Rotation paths and how fast each direction turns (degrees each step)
Each turn is a multiple of 5 degrees from 10 to 175, or 0.
Each row of a path follows its step; steps can be skipped.
path 1
step 0: [-12  13  33  11   0 -13  11   9  10   3  22  22   7  22 -11  -1  22 -12
  -6  22  21 -47 -13 -15   1 -23  -4  14  -7  14 -33 -13  32 -27 -27  33
  37 -13   0  30  33 -45 -28  23 -13  18  -8 -15 -15   7  -7  27  10   3
   7  -1  13 -25 -23  15  -1  35 -17  -4  22]
step 4: [-22  30 -17  -1 -16 -13  -6  28  -7  27   0  -7  -8  35 -26  -1   6  -1
 -19   5  21 -24  11  13  -6  41   1  -1  19  36 -33  -8  -2 -15   8   4
  -2  -6  25 -32  40   7 -11 -18 -27 -13  28  -3  19  22   2  53   9  18
   7 -11  -8  52   7   2 -25 -13  10  23  -1]
step 5: [  1 -46 -18  17  20 -12  17  34  -5   5  11  -7 -36  28  -8  16  17   1
  -5  -9  24 -28  -3  29 -50  11  -3  -6  -2  -5 -47 -41  17  26  -5  25
  16  14  20 -24  10 -15   0   6 -15  -5  13 -16  31  -8 -25   1  -8  28
 -29  28 -23   7   9   2 -15  10  -9  14  -2]
step 6: [ -3  10  19   6  -6 -27   8  -9  10  -3  28  14 -10  27  23 -15 -14   4
  -7  17  -6 -20  40  19 -32  -5  24  20  -7   5 -52 -46   8   7  -9  31
  16 -10  17  13  -9 -35   5  13 -26 -17  23 -44 -31 -11  18   1  12  20
  10 -14  -4  -7 -39  24  -5   1  -9  22  -7]
step 7: [-16  -1 -12  11  12 -32  -8 -35  17   5  25   4  -9 -16   8   2   8 -33
 -27  39  11  13 -12  -9   4  27  -4 -28 -10 -33  -7 -26  21  14 -14  31
  -5   7  27  29 -17 -15  -9  17 -30 -55  11 -11 -12  20  -5  -4   7  33
   0 -14   7  -9   9  19 -48 -20   1  -2 -21]
step 8: [-10  -8 -11  16  10  -5 -18  -8  -8  13   4   6 -19 -19 -28 -31  -3  -7
 -20  35  13 -13   6  17  26 -13  -6  19 -30   6 -26  16  27  -1   2 -16
  35 -49  15  11 -16   6 -23  34  -7 -30 -27 -24   3 -15  -2  18   1  60
  30  13  29   6  19   8 -21 -13 -19 -10   7]
step 12: [  7  17  32  -7  -7 -24 -17 -37   4  12   0 -15   7   9  47 -15  15   4
   5 -10  27 -16  18  43 -29 -10  38  11   3  25 -28  -9   4  19 -13 -17
  16 -15  44 -13  21   6   4  -5 -12 -53   1 -21 -24  36  -4  -4  13  -1
   8   9  -1  27 -13  10   5  -3  -5 -12 -27]
step 13: [ -6   3   0   5  21  -7 -11 -11  41  24  12 -20  -2  -3 -11   1 -10  -6
  -9  21  25 -19 -42   8 -25  30   7 -12  -7 -23  29 -11  27   7 -44  24
  35 -24  29 -22  17  -8  11 -23 -26 -57   5  10  -8   9 -21  32  25   9
   9  17   8  12  -6   1  -5  18  -4  12 -25]
step 15: [  5  18 -10 -17   1 -36  28  14  38 -36  22   9   1 -20  -7   7  18   6
 -34  -5  22   6 -16  12  18  16   5 -13  38   1 -33 -29 -14 -20 -23  31
   2 -39 -32  -4 -31  -6   9  30   8 -26  24 -13 -12  -5  24  18   0   7
  24  19   4  33  -2  13   1  -8 -13   8 -27]
step 18: [-23   5  14  26   2 -11  -6   2  -1   3   7   3   4 -14  55  26  37 -27
   2   4  39 -25  16  30   7   1 -14  -1 -16  34   8  -4  -6  43 -14   0
   8 -10   8  -5  12  16  16  14 -21 -40  26 -10  35  14  -4 -28 -11 -14
   1  31  36  12 -15 -36  -1 -10 -13  -6 -23]
[  1   4   4   4  -2   2   0  -1  -9   2   2   2  -3   4   7   5   5  -2
 -10  -3  -7   2   1  -3  -1   5  -3  -6  -2  -8   6   4  -1  -6   2  10
   2  -3   8  -4  -9  11   7   9  -6   7   8  -4  -6  -1   1  -3  -1   2
  -4   3   6   0  -3   3  13  -4   0   5   1]  90
[ -2 -12  -6  -5   2  -5  -3   3   7  -4  -2  -5  -6   4  -2  -6  -6  -3
  -7  -2   4  -3   3 -10   8  -1  -3   4   3  -4  -2   6  -2  -9   0  -1
   3  -7  -4  -3   0   9   6  -3 -13  -4  -8  -3   5   3   8  -5   0  -5
  -3  -8   0   5   5  -4   5   3   1   1  -1]  65
[  2   5   5  -1  -4   0   8  -1   8  -1  -6   0   7  -1   6   1   4  -3
   2   5  10   4  -3   0   5  -7  -4  10 -14   4   0   3   8  -6   6   1
   1   7   3   2  -1   5   2   4  -8   4   0   4  -2  -4   6   3  -3  -1
  -5  11  -2  -1   4  -3  -4   0  12  -4   3]  40
[ -6  -7   5   1  -7   4  -3   0   5 -10  -4   3   3   1   5   7  -8   5
   0  -9   1  -1   0   6   2  -1   2  -1  -1  -9  -4   5   9   3  -1  -1
   9  -3   4  -1   1  -3   2  -9   8   3  -1  -1  -5  -8  -3  -1   7   9
  -8   0  -6  12   4  -1   4  -7   1   1   0]  100
[  1  -2  -2   3  -1 -10  -1  -6   4  -6   6  -1   0   7  -4  -7  -1   5
  -1  -5  -2   5  -4   2   7  -4  -6  -3   0  -1   7   3   8   2  -4   7
   1   3   8   4   3  -3   5   1   8 -10  -2  -7  -8  -9   4   3  -1  -2
   2  -1  11  -8   3   4  -4  11   1  -1   3]  55
[  6  -6   3   1   2  -2   7  -6  -2   1   3   4   9   3   5   0  -1 -10
   3  -4   6   3   3  -2 -14  -1  -9   7   2   2   4   1  -4   4   7   1
   0  -8   8   2   7  -9  10  -5  -6   0  -1  -2   6   2  -6   0   2   1
  -9  -4   3   5  -7   4  -2   5  -3   3   1]  55
[ -6   2  -5   7  -6   6   9   1   8  11   8   9  -2   8  -1  -6  -7  -9
   3   0  -4   5   1  -9   1   5   2 -13  -7  -3   1   4   2  -5   3  -2
  -1  -2   2  -7   2  -1  -2  -3   5  -2  -2   3  -2   8  -2   5   3  -2
  -5   0  -1  -2   4  -3  -8  -5   1  -1   1]  115
[  3   4   6   8   0   3  -5  -5  -7   3   5  -2   2   5  -6  -2  -6  -1
  -4   3  -6   6  -8   0   4  -5  -7   8   0   0   6   3   0   7  -6  -9
   6  -2  -4   2  -3   9   0  -3  -3  -5   7  -1   7  -2  -4   8   5   2
  -2   1   2   4  -1 -14  -4  -5   2  -1 -10]  70
path 2
step 0: [ 15   7 -25 -17 -26  16  33  17  -9   8  32  18 -13 -33  -2 -15  -4 -19
  -6  11 -36  21  13  39  16 -19  26   4  -3 -16   8  13  -7   1  12  -2
  41  23  18 -34  31   5 -13  17  -1 -37  -1 -37 -43   2 -16 -30 -18 -27
  10   3  13 -23  19 -22  30 -25 -18  -1  -7]
step 3: [ -9 -32 -27 -23  -8   0  26 -10  -1  -1  11   1  34 -33  15 -30   0  12
 -15 -22  -9  14 -37 -26  -4  40  -8 -20 -26 -22  16  -7  -2 -19  -6  -7
  34  24  18  -8 -19 -16  14  29   1   5  12 -18 -15  19 -23  27 -14   8
  49 -34 -18  -5 -14  10  20 -29  39  -6 -21]
step 5: [  9 -25  -5  -1 -30  23  -9  26  49   4 -22   6 -16 -21 -18  13  40  23
  20 -11   8   9 -11  40  29  10  -5 -34   8  15   4  12  11  -9   3 -31
   5  -3  11  -9  46   8  -7 -14 -14  32  -1   9  35   6  37  42 -11 -36
  11 -10   7 -22  -7  16  -7  24 -31   6 -16]
step 9: [ 28 -24   9   4 -22   4  36   5 -26   2   2 -13  11 -11  22 -12 -10 -72
  -9   8 -10 -16   6   7 -21  21   5  -2   2 -10  -4  -6  32  14  30 -26
  -5  16  25 -15 -16  -1  10 -17  10  29  18  15 -33   1 -17  40  18  -9
  -3   5 -37 -37 -11 -38 -11   1  14 -24  40]
step 10: [-54 -15   7  -2 -11 -10 -25  -4  14 -46   7 -35  -4 -42 -12 -14  -9   9
  -7 -42  40 -11 -29  16 -13  -9  -4  -3   6  -6  28 -16 -28 -14   5  28
 -38  -5  16  11  -9  -6   9 -19  21  24 -23  12  19 -21   9 -33  27   2
   2 -31 -21  34   9  15  20   6   4 -15   8]
step 12: [-14   7  12  -2 -12 -28   2  26 -18 -24  -6 -15 -27 -32  17 -23 -19 -20
  42   7 -36   4  14 -13   9  12 -26 -18 -20  28   7   7  23 -25   2 -41
   6   0  11  -3  18 -30  16 -35 -15 -41   6 -35  -3 -12  20   1 -30  17
   8   8 -37 -18   9   9 -16  -9   3 -49 -12]
step 16: [ 27   0 -37 -12 -22  -4 -16  -3  13   1  37 -13 -22  -2  28 -15  22  32
  19 -12  32  23  33  -1  -8   0  -3 -32  19  31 -10 -17   3  21  75  15
 -23 -20  41  10  -8   9  -8   0  10  33  -1   5 -18 -16  11 -16  -3 -10
  -5  -3 -18 -18  19   2  14   2 -24  31   2]
step 17: [-21 -12 -49 -13  11  27   9  39  36   3  -9 -16 -27  17  -9  27  16 -56
 -13 -15  10  -8  12  21  28  -5  -7  -1 -29 -10  15  46  12  -1 -20   7
 -16  15 -32  -8   3  29  32 -26 -11 -15  -8 -12   2 -12  32 -18  11  16
  -5 -11   5   3 -17 -33  19  30  15   9  -5]
step 18: [ -4   8  22   7  14 -14   5  -6 -15 -32  -9  12 -74 -28 -30 -10  21  -8
   6  39 -30  16 -18  13 -33   9   9   4  -5  -8  20  -8  -1  -7 -17   4
  -8  44  50 -10 -17  -8 -16  30 -18  -6   6   4 -30   1 -33 -12  11  16
 -12  -2   7 -36  12 -15  13 -15 -25 -16 -14]
step 22: [-32 -29   2  11  -3  10 -13  -4 -17  12  14  -7   8  14 -10   5  39  40
  13 -11  19 -23 -44  -2   4  35  14 -24 -26   2 -10  23 -33  27  16  19
 -16 -35   6 -16 -14  17  -7   8  31  -2  10  36 -24  11  17 -39  -7   5
  27  12  33 -28 -29  11 -14  15   6  15  31]
[ -5   6   2   2   6  -6  -5   0  -1  -8  -7  -2   8  -9  -3   8   4   0
   3   2   3  -7   3   0   6  -3  -2  10   2   4   7   0   5   9   1   0
   0   7   6  -2   3   3 -10   5  -6   0   7   4   2  -2   0   0  -1  -8
  -1  -1  -9   1   2   8  13   0  -5  -1  -4]  135
[  0  -8  -4  -5  -3  10   5  -9  -3  -3   1   1   5   3   0   3   0   0
   5   4 -12  -4   4  -5   5  -6  10   3  -1   5   1   1   1  -2  -4  -9
   5   7   7  -4   9   6   8  -1  -1  -3  -7   2   3  -1   0   2  -1   7
   5  -2  -5   0  -5  -7   8   5   8   6  -1]  125
[  1   8   9  -2  -4   7  -5  -2   1   2 -12  -6   5   2  -3  -6   0   5
  10   9  -1  -2  -3  -1   1   6   1  -3   0  -1   0  -4   5  -2   3  -6
  -5   3 -12   1  -2  -1   3   3   4  -9  -4   2   2  -3   2   0  -3  -9
  15  -1   3  -2   0   8  -6   1  -1   4  -6]  45
[ -5  -3  -4   6  -2   2   1   3   8   2   8   2   5  10  -2  -4   0   5
   5  -2   8   0  -7   1   0  -2  -5  -1  -7   6  -1 -13  -5   5   0  -6
   1   8  -9   0   8   2  -6  -1  -4  -5  -2   4  -5  11   4  -1   4  -1
  -7  -6  -2  -3   6  -1   1   9  -5   7   4]  125
[  6   5  -1   7  -8  -3   4   5   3 -12   3  -3   3   2  -1   1  -5   4
   3  -2  -5  -6   0   5  -4  -2  -3   4  -9   9  -6   0   4 -12   2   2
   1  -2   3   5  -6   7  -1   2   1   2   1   9  -6   4  -4   1   9   5
   8   8   3   7   2  -3   2   0  -4  -5  -8]  125
[ -3   2 -11   2  -5   6   6   4   1   2  -3  -3   2   5   3   0  -4   3
   6   0   4  -2  -4   7  11  -2  -3   2   2 -16  -6   8  -4   8  -6  -2
   4   0   1   3  -1   2   7   0  -3  -3   5  -4  -6   0  -2  11   5   0
  -1   5   0  -9   3   4   5  -4   2  -5  -8]  125
[ -1  -2   4 -12  -2  -2   4   2   6   6   7  -1   5   4  -9   3   5   3
  11   1  -4   6  -3  10  -3  -3   2  -6   7  -1  -4  -1   3   7   3   2
  -3   0   6   0   1   6   2   2  -3   1  -1  -3  -2   1  -3  -2   1   4
  -2   0  -1  15 -12  11  -2  -5  -5  -2   2]  130
